Where one turn sends some rows of the set: a few examples, then the rows asked
vulol: [ 12 -16 -13  17   0 -18  17   1  20  -2   1  20  20  13   0  14  42   2
   3  15 -17]
kom: [  7 -42 -12  17   5  -3  24  -4   4 -11   0  12  17  19  14 -13  49  18
 -14  -1 -14]
sagal: [-10 -13  -3  15  -8 -14  23 -13  13  -9  16 -12   5  12   8   6  20  -1
  -4  25 -22]
Nane: [  3 -24 -20   5 -15 -19  20  -5  10  11  17 -11   6  16   7  -8  24  -2
 -24  14  -9]
zulov: [ -6 -29 -10  31   3 -17   0  -2 -12  -4  -8   4  11  12 -10  10  29  10
  -7  17  -9]
selo: [  7 -28 -11   5  15  -7  -1  -4   7  11  -3  12   5  34   9 -13  42  12
 -14   8 -17]
noti: [ -1 -16  -6   2  19 -19   0   3   6  14   4  -1   6   0 -15   5  22  20
  -5  14  -8]
dat: [ -1 -24 -20  18  -5 -22   6 -21  -3 -20  -6   0  18   4   4 -11  43  12
 -15  10  -8]
Nev: [ -9 -23 -17  16  -2 -20  19   5   0  -4  11  -6  -6  -5   3 -13  38   4
  -6  17  10]
fif: [-14  -6 -11   8  12 -24  25   4   6  -7  15  -3   2  16  -1 -17  33  28
 -10   5   5]
zel: [-11 -14 -18  13 -19 -15  17 -11   4 -11  25  15   3  17  10   5  27  13
  -7  24 -10]
dig: [  2 -10   4   7   8   0  20  -2  -3 -13  17  16  18  15  -4  -3  33  32
  -4   2 -11]
keka: [ -3  -8 -16   6  14   2   8  -5   4  18  13  12  12  26   3  11  36  18
  -1  12 -10]
Petag: [-12 -21  -5  -2   1 -16  14  -7  18  -5  16   7  -2  18  -3 -26  27  27
 -17  26 -15]
pevu: [ -7 -14  -7  15 -18 -18  21 -18   8 -12  22   3   2  14   9   9  26   7
  -5  23 -19]
lemuz: [ -3 -31 -20  -3  16  -6   6  -4   2   8   3  13   1  36  15  -6  39  22
 -15   7 -12]
bemeg: [-18 -24  -8   6   9  -8  11 -12  18  -9  12   3   0  14   3 -19  17  30
 -14  28  -8]
duka: [-17 -21 -15  10  18   4   9 -12  13 -15   7  -2   4  18   9 -16  18  26
  -6  20  -8]
zite: [  7 -20   0   7  23 -12   4 -12   3   3  13  -7   4   4 -11  12  23  20
 -14  11  -9]
Vurep: [-13 -34 -19   0  11 -13  12 -10  -3   1  11   7  -4  34  16  -1  38  25
 -11  -1  -7]
dab: [ 11 -22  -1  12  -1 -23  22   9  25  -8   3  15  14   7  -3   4  37   3
   6  12 -18]
Bub: [-21 -23  -9   5   9  -6  13 -10  10 -10  10   5   1  19   1 -19  18  33
 -15  26  -8]
Guro: [ -9 -25 -28   1   9 -19  27   7  -2   2  11  -6   0   0  -4  -2  41   5
  -6  15   3]
dem: [-16 -27   1  14  -6 -17  24 -15   5 -10  21   7  12  15  17   9  20  25
  -5  -4 -15]
mato: [ -8 -31 -14  29  13 -17  14  11   7   8  -9  -7   5  19  11   2  35  10
   8  -2 -12]
ratoz: [ -2 -28 -13  27  10 -19  10  11   8  10 -10  -8   6  19   7   5  33   8
   6  -3 -10]
dagub: [ -2 -29 -24   2 -12 -21  15 -12  10   6  14  -4   0  10  12  -8  31   0
 -25  23  -5]
dob: [ -6 -17  -7  15 -16 -15  24 -18  10 -12  25   2  -2  13   6   6  27   6
 -11  26 -15]
zefe: [ 10 -41  -8  18  10  -1  23  -8  -1 -17  11   9  10  22   7  -6  47  21
 -16  -1  -7]
Komog: [  7 -17  -1  12  -5   2  24   8  -3  -7  17   2  19  18  -5 -10  26  23
  -3  -5  -9]
pil: [  0 -35 -24  -1  17  -5   6  -5   1   5  -1  10   3  34  11  -6  40  22
 -12   4 -13]
rize: [ 10 -18  -2  15  -2 -27  27   7  27 -10   5  11  15   6   0   6  36   5
   2  11 -19]
pogif: [ -4 -39 -18  19  -3 -11   7 -22  -8  -8  -6  -3  15   5  13  -6  37  10
 -16  14 -18]
munuz: [  4 -23 -14   5  -3 -17  35  -1   9  10  12   2  24  12  20  -2  31  16
 -20  -1 -25]
Moso: [-15  -5  -8   8  18 -12  21   8   2   0  17  -3  -1  19   0 -10  25  32
  -6   5   1]
kisa: [ -4 -23  -9  23   3 -19  -1  -1  -9  -3  -4   1   1   8 -10  14  35   2
   4  14  -5]
ran: [  1 -37 -13  30  16 -13  10  14   9  -1 -10   3   4  16   9  -3  26  19
   5   1  -7]
rus: [  5 -21 -16   0  13 -15  22  -4  18   0   3   0  26   6 -10  10  21  18
  -7  15 -31]
Sosu: [-12 -26  -7  21  13 -31  17   3   7  11  -4  -8   6  18   9  10  38   8
   7   0 -18]
Ralek: [  1 -35 -23  15   9 -13   8  -2   9 -11  -1  15  -2  -1  11 -15  22  18
 -12  30  -6]
zuk: [  4 -19  -4   7   5 -14  25  -7  20  -3   7   2  27   7  -4   6  17  25
  -6  11 -33]
pab: [  6 -19  -3   3  -2 -29   7   4  12   1  16   8  -8   6 -10  -7  49  11
   1  14 -13]
panuv: [ -8 -28  -5  14   5 -13  24   3  11  -3  -9 -15  18  14  22 -15  30   1
  -3   9 -24]
fem: [ -3 -29 -11  14  -1 -21  27  -1   3  15   3   6  25  13  10  -6  25  18
 -33  10 -23]
sefov: [  8 -34   0  11  -3 -25  29  12  26  -8  14  11   8   2   2   0  28  10
   2  16 -18]

rus goes to fif
dem goes to keka
Now find these:
vulol goes to Petag
bemeg goes to mato
noti goes to Nev
sefov goes to duka
Moso goes to kisa
dat goes to fem
rize goes to Bub

